Each path below is one point turned by a fixed rotation once a step. After each direction that follows a path, write how fast that rotation turns it, in degrees each step (0 if it stays still).
Each turn is a multiple of 5 degrees from 10 to 175, or 0.
Each row of a path follows its step; steps can be skipped.
path 1
step 0: [ 0.05  0.26 -0.39 -1.73 -2.05 -1.22  1.32 -0.10 -0.81  2.43  0.96  1.81
  1.59  1.75  1.30  0.82 -1.92  1.50 -1.88 -0.30  2.53  2.06  0.27  0.83
  0.79  0.84 -1.67 -0.59  0.33 -3.53  0.36 -1.12 -1.31]
step 1: [-1.80  1.37 -1.87 -1.55 -0.38  0.05  0.87 -2.68 -0.88  0.85  0.80  1.03
 -3.73  0.31 -0.79  0.87  1.38 -1.73  1.17  0.55 -1.68 -1.62 -1.13 -1.40
  0.40  1.81  1.73 -0.31 -1.42 -1.96 -0.37 -1.49  0.89]
step 2: [ 1.24 -1.02 -0.07  0.88  1.94  2.73  1.50 -0.43  1.49 -0.25  1.41 -0.25
 -0.51 -1.82 -1.41  0.54 -3.16 -0.41  0.97 -0.96  1.63  3.49 -1.64 -0.25
  0.06  0.42  1.10 -0.58 -1.79 -0.10 -2.23  1.08  1.58]
step 3: [ 0.63 -0.75 -0.88 -0.15  2.41 -0.05 -0.10 -2.96  0.52  0.53  1.85  0.88
  2.27 -1.26  1.99  1.37  0.82 -0.34 -1.46 -0.94  0.55 -2.35 -1.21 -0.37
  1.67 -3.71 -2.50  0.88  0.50  0.18 -0.33 -0.83  1.09]
step 4: [ 1.24 -0.77 -1.16 -3.35 -1.10  1.77 -2.06  0.67 -0.49 -2.04  1.62 -0.22
 -1.01 -1.20 -0.15 -2.26 -0.05 -2.84 -0.33  1.95 -0.15  0.92 -1.32 -0.13
 -0.36  0.73 -1.12  1.61  2.19  0.89  1.14 -1.22 -1.39]
step 5: [ 0.94  0.76  0.58 -0.08 -0.66  2.83 -0.21  0.86 -1.82  0.26  0.52 -1.75
  0.82  2.63 -2.34  1.83  1.11 -0.57 -1.19 -1.60  1.44  0.46  2.19 -1.05
  0.73 -1.96  0.91  1.86 -1.34 -1.15 -1.53  0.47 -2.90]
step 6: [-0.40  2.01 -1.73  1.85 -1.57  0.62  2.40 -0.16  0.16  2.75  1.04  0.42
 -2.04  2.38  0.72 -0.61 -1.42 -0.49  0.40 -0.12 -1.03 -0.44 -0.08 -1.22
  0.55 -1.27 -2.45 -2.27  3.15  0.07  0.39  1.72 -0.71]
step 7: [-0.43 -3.38 -0.38 -1.59  0.09  0.75 -0.26 -2.13 -0.40 -0.73  0.38 -0.04
 -0.19 -0.46 -0.13 -1.83 -0.61 -0.31 -0.60 -0.57  0.08 -1.69  0.63  0.05
  2.44  2.72  1.85 -4.16 -0.82 -0.42 -1.59  0.64 -1.96]
step 8: [-2.13  2.32 -1.75 -1.66  1.01 -0.20 -0.77  0.39  0.55  0.42  2.98  0.95
 -0.08 -1.42  0.84  1.83  0.75  2.88  1.00  0.59  2.43  2.11 -0.47  2.00
  1.88  0.00 -0.69 -0.03 -1.57 -0.72 -0.83  1.28 -1.08]
step 10: [ 0.82 -1.06  1.04  0.38  1.22 -0.21 -1.49 -0.74  0.28 -1.06  1.57  1.57
  0.74 -0.44 -3.00 -0.51 -1.12 -1.30  1.93 -2.34  0.23  1.92  0.70 -2.69
  0.21  1.76 -1.82  1.84  2.07 -0.80 -2.35 -0.82 -0.28]
[ 0.79 -0.17  0.76 -0.10  0.63 -0.13  0.87 -0.88 -0.01 -0.13  0.35  0.54
 -0.18  0.14  0.39  0.18 -0.72 -0.05  0.26 -0.04 -0.40 -0.44  0.31  1.52
  0.62  0.12  0.41  0.31  0.53  1.29 -0.29  0.36 -0.31] : 85
[-0.37 -0.02  0.09  0.56  0.69 -0.46  0.53 -0.23 -0.25 -0.69  0.17  0.45
  0.11  0.05 -1.29  0.13  0.88  0.72 -0.13  0.59 -1.00  0.24  0.36 -0.02
  1.01 -0.79 -0.33 -0.10  0.08 -0.56 -0.31 -0.99 -0.44] : 155
[-0.27 -0.20  0.38  0.09  0.25  0.17 -1.64 -0.53  0.04 -0.24  0.46 -0.59
  0.40 -0.28 -0.55  0.10 -0.15 -0.14 -0.63  0.38 -0.37  0.00  0.13  1.06
 -0.82 -0.18 -1.41  0.95  0.07  0.06 -0.12  0.36  0.16] : 65
[-0.25 -0.22  0.41 -0.12 -0.49 -0.74  0.26  0.10 -0.52  0.65 -0.07 -0.46
 -0.80  0.46 -0.03  0.81 -0.14 -1.14 -0.50 -0.03 -0.82  0.66  0.42  0.55
  0.11  0.10 -0.22 -1.25 -0.18 -0.68 -0.81  0.56  0.53] : 65
[-0.22  0.14 -0.26 -0.10 -1.51  0.12  0.27 -1.34 -0.40 -0.66 -0.16 -0.39
 -0.45 -0.61 -0.53  0.03 -0.23  1.22 -0.18 -0.44  0.36  0.14  0.34  0.19
  0.50 -0.01  0.19  0.02  0.35 -0.20  0.40  0.52  1.12] : 55
[ 0.33  0.18  0.17  0.01  0.36 -0.67  0.50 -0.25 -0.37 -0.68  0.39 -1.02
  0.35 -0.30 -0.42  0.15  0.37 -1.40 -0.52 -0.29  0.60  0.49 -0.99 -0.45
 -0.11 -0.80  0.57  0.39  0.84  0.58  0.16 -0.37  0.60] : 45
[ 0.31 -0.13 -0.81  0.58 -0.17 -0.80  0.08 -0.26  0.57  0.65  0.97  0.22
  0.09  0.70  0.75 -0.39 -0.39  0.00 -0.80 -0.31 -0.72 -0.53  0.11  0.19
 -0.06 -0.54 -0.12 -0.05  0.33 -0.56  1.53 -0.54  0.49] : 125
